In the data rows, the value 500 means zero.
Here are some numbered points:
np.array([568, 520, 660, 451, 631, 433, 454, 428, 410, 471, 487, 578, 374, 345, 436, 393, 593, 464, 474, 634, 367, 384, 424, 306]) 0
np.array([351, 703, 318, 417, 631, 467, 602, 405, 684, 414, 521, 544, 705, 391, 436, 393, 650, 681, 382, 383, 583, 635, 379, 728]) 1
np.array([374, 509, 614, 394, 471, 707, 659, 405, 467, 574, 476, 601, 636, 402, 356, 393, 661, 715, 668, 383, 435, 407, 424, 592]) 2
np.array([431, 589, 660, 405, 494, 661, 499, 303, 273, 574, 555, 646, 602, 459, 379, 313, 627, 772, 736, 508, 378, 418, 504, 660]) 3
np.array([374, 383, 580, 428, 368, 661, 648, 371, 741, 460, 510, 555, 682, 528, 402, 416, 353, 544, 542, 406, 640, 441, 527, 740]) 4
np.array([351, 497, 477, 679, 346, 456, 374, 508, 398, 426, 418, 624, 431, 368, 596, 610, 387, 407, 440, 383, 492, 361, 630, 512]) 5
np.array([613, 463, 808, 497, 608, 308, 385, 462, 410, 597, 464, 658, 454, 413, 425, 599, 775, 487, 633, 691, 458, 372, 413, 455]) 6
np.array([328, 600, 546, 508, 494, 718, 602, 371, 364, 654, 476, 646, 648, 425, 447, 427, 581, 738, 645, 440, 378, 475, 447, 683]) 7
np.array([499, 452, 705, 577, 539, 593, 499, 565, 421, 677, 441, 555, 340, 573, 516, 599, 501, 624, 588, 554, 424, 555, 424, 398]) 8
np.array([590, 463, 557, 394, 699, 330, 488, 474, 364, 734, 476, 350, 442, 687, 710, 519, 410, 533, 690, 417, 367, 372, 755, 409]) 9
np.array([682, 326, 443, 645, 414, 399, 408, 668, 501, 437, 647, 361, 602, 562, 539, 382, 387, 316, 325, 599, 595, 623, 413, 386]) 10
np.array([636, 646, 671, 691, 722, 741, 614, 622, 319, 437, 396, 418, 397, 550, 436, 701, 547, 499, 394, 371, 469, 749, 401, 443]) 11
np.array([362, 509, 557, 394, 425, 684, 636, 371, 638, 414, 521, 601, 727, 493, 368, 439, 330, 613, 611, 417, 629, 407, 481, 728]) 12
np.array([397, 406, 455, 383, 403, 502, 465, 394, 741, 426, 704, 681, 659, 539, 379, 496, 330, 453, 599, 485, 698, 418, 561, 569]) 13
np.array([419, 612, 466, 599, 539, 490, 374, 690, 535, 540, 407, 418, 362, 391, 470, 656, 604, 385, 394, 451, 675, 623, 709, 477]) 14
np.array([351, 463, 603, 371, 414, 718, 648, 382, 672, 574, 521, 452, 727, 505, 390, 416, 467, 704, 565, 474, 572, 521, 447, 694]) 15
np.array([659, 304, 432, 634, 414, 365, 374, 508, 592, 437, 669, 316, 613, 448, 664, 439, 422, 385, 428, 599, 504, 623, 356, 489]) 16
New points follow, each followed by the numbers of its two nearest points above by angle, seen from the average point of the numbered points, nearest first.
np.array([727, 634, 637, 713, 665, 730, 625, 690, 387, 494, 407, 361, 385, 642, 436, 758, 490, 430, 462, 406, 469, 749, 390, 455]) -> 11 8
np.array([522, 486, 534, 474, 562, 365, 431, 417, 421, 483, 407, 612, 431, 379, 527, 416, 604, 453, 440, 634, 355, 372, 413, 386]) -> 0 6
np.array([385, 714, 397, 360, 619, 513, 579, 348, 592, 426, 418, 532, 648, 436, 436, 439, 604, 636, 462, 463, 652, 669, 424, 683]) -> 1 15
np.array([602, 554, 797, 531, 357, 479, 374, 747, 581, 699, 373, 373, 442, 642, 641, 815, 422, 407, 519, 554, 504, 441, 436, 500]) -> 8 14
np.array([431, 372, 443, 428, 574, 479, 431, 679, 364, 448, 430, 418, 420, 425, 356, 644, 638, 407, 394, 406, 698, 498, 732, 512]) -> 14 5
np.array([522, 486, 386, 474, 619, 353, 534, 360, 592, 391, 361, 567, 522, 459, 345, 370, 673, 533, 497, 771, 481, 464, 516, 341]) -> 0 6
np.array([499, 406, 569, 462, 505, 570, 636, 405, 376, 711, 407, 304, 362, 642, 459, 484, 342, 658, 782, 326, 355, 395, 744, 352]) -> 9 8
np.array([431, 475, 409, 645, 562, 616, 408, 747, 478, 426, 339, 407, 374, 334, 402, 519, 581, 396, 428, 394, 595, 669, 766, 592]) -> 14 5
np.array([340, 691, 375, 462, 665, 547, 568, 348, 558, 414, 487, 544, 579, 425, 368, 450, 718, 658, 325, 406, 606, 646, 424, 728]) -> 1 7
np.array([705, 657, 603, 713, 631, 752, 682, 679, 433, 517, 430, 361, 465, 676, 550, 792, 524, 407, 440, 417, 367, 783, 390, 375]) -> 11 8
np.array([682, 680, 477, 770, 631, 730, 693, 633, 433, 540, 361, 395, 374, 653, 493, 758, 479, 350, 405, 360, 424, 760, 436, 363]) -> 11 14
np.array([442, 463, 626, 451, 688, 570, 477, 599, 364, 631, 430, 578, 397, 630, 482, 633, 638, 670, 679, 485, 458, 566, 424, 420]) -> 8 11
np.array([465, 497, 375, 542, 528, 661, 351, 656, 467, 426, 418, 361, 374, 402, 379, 644, 650, 453, 428, 394, 709, 544, 744, 534]) -> 14 5
np.array([533, 532, 557, 565, 551, 376, 511, 303, 455, 483, 441, 612, 408, 493, 425, 382, 615, 453, 451, 668, 412, 384, 447, 409]) -> 0 6
np.array([488, 497, 466, 519, 597, 410, 397, 325, 387, 528, 441, 692, 305, 425, 390, 405, 661, 476, 394, 714, 469, 384, 344, 443]) -> 0 6
np.array([362, 349, 397, 348, 414, 559, 431, 565, 672, 414, 555, 703, 613, 607, 368, 484, 330, 487, 622, 349, 720, 384, 652, 603]) -> 13 4
np.array([408, 691, 591, 440, 756, 490, 671, 405, 455, 414, 430, 361, 340, 516, 516, 348, 456, 385, 690, 383, 378, 350, 721, 420]) -> 9 0
np.array([636, 395, 534, 394, 403, 422, 328, 394, 581, 631, 464, 441, 431, 619, 687, 667, 376, 385, 542, 371, 344, 441, 447, 534]) -> 9 16
np.array([454, 612, 660, 371, 711, 410, 636, 428, 353, 426, 373, 452, 408, 413, 550, 370, 501, 453, 497, 520, 424, 372, 573, 455]) -> 0 9
np.array([442, 714, 489, 326, 631, 524, 614, 451, 581, 426, 487, 464, 636, 436, 322, 382, 650, 636, 462, 371, 629, 715, 458, 706]) -> 1 15
np.array([625, 577, 671, 428, 539, 365, 363, 542, 410, 585, 407, 373, 420, 391, 436, 473, 410, 419, 360, 645, 390, 372, 481, 489]) -> 0 6
np.array([408, 372, 443, 360, 414, 570, 328, 451, 695, 426, 738, 646, 762, 413, 436, 393, 387, 419, 519, 463, 755, 430, 538, 592]) -> 13 4
np.array([442, 463, 432, 508, 505, 547, 420, 622, 490, 483, 396, 384, 374, 436, 413, 553, 638, 396, 405, 371, 709, 612, 755, 603]) -> 14 5
np.array([397, 657, 397, 383, 642, 570, 591, 394, 558, 506, 453, 555, 636, 391, 333, 416, 650, 624, 417, 463, 595, 646, 436, 649]) -> 1 15
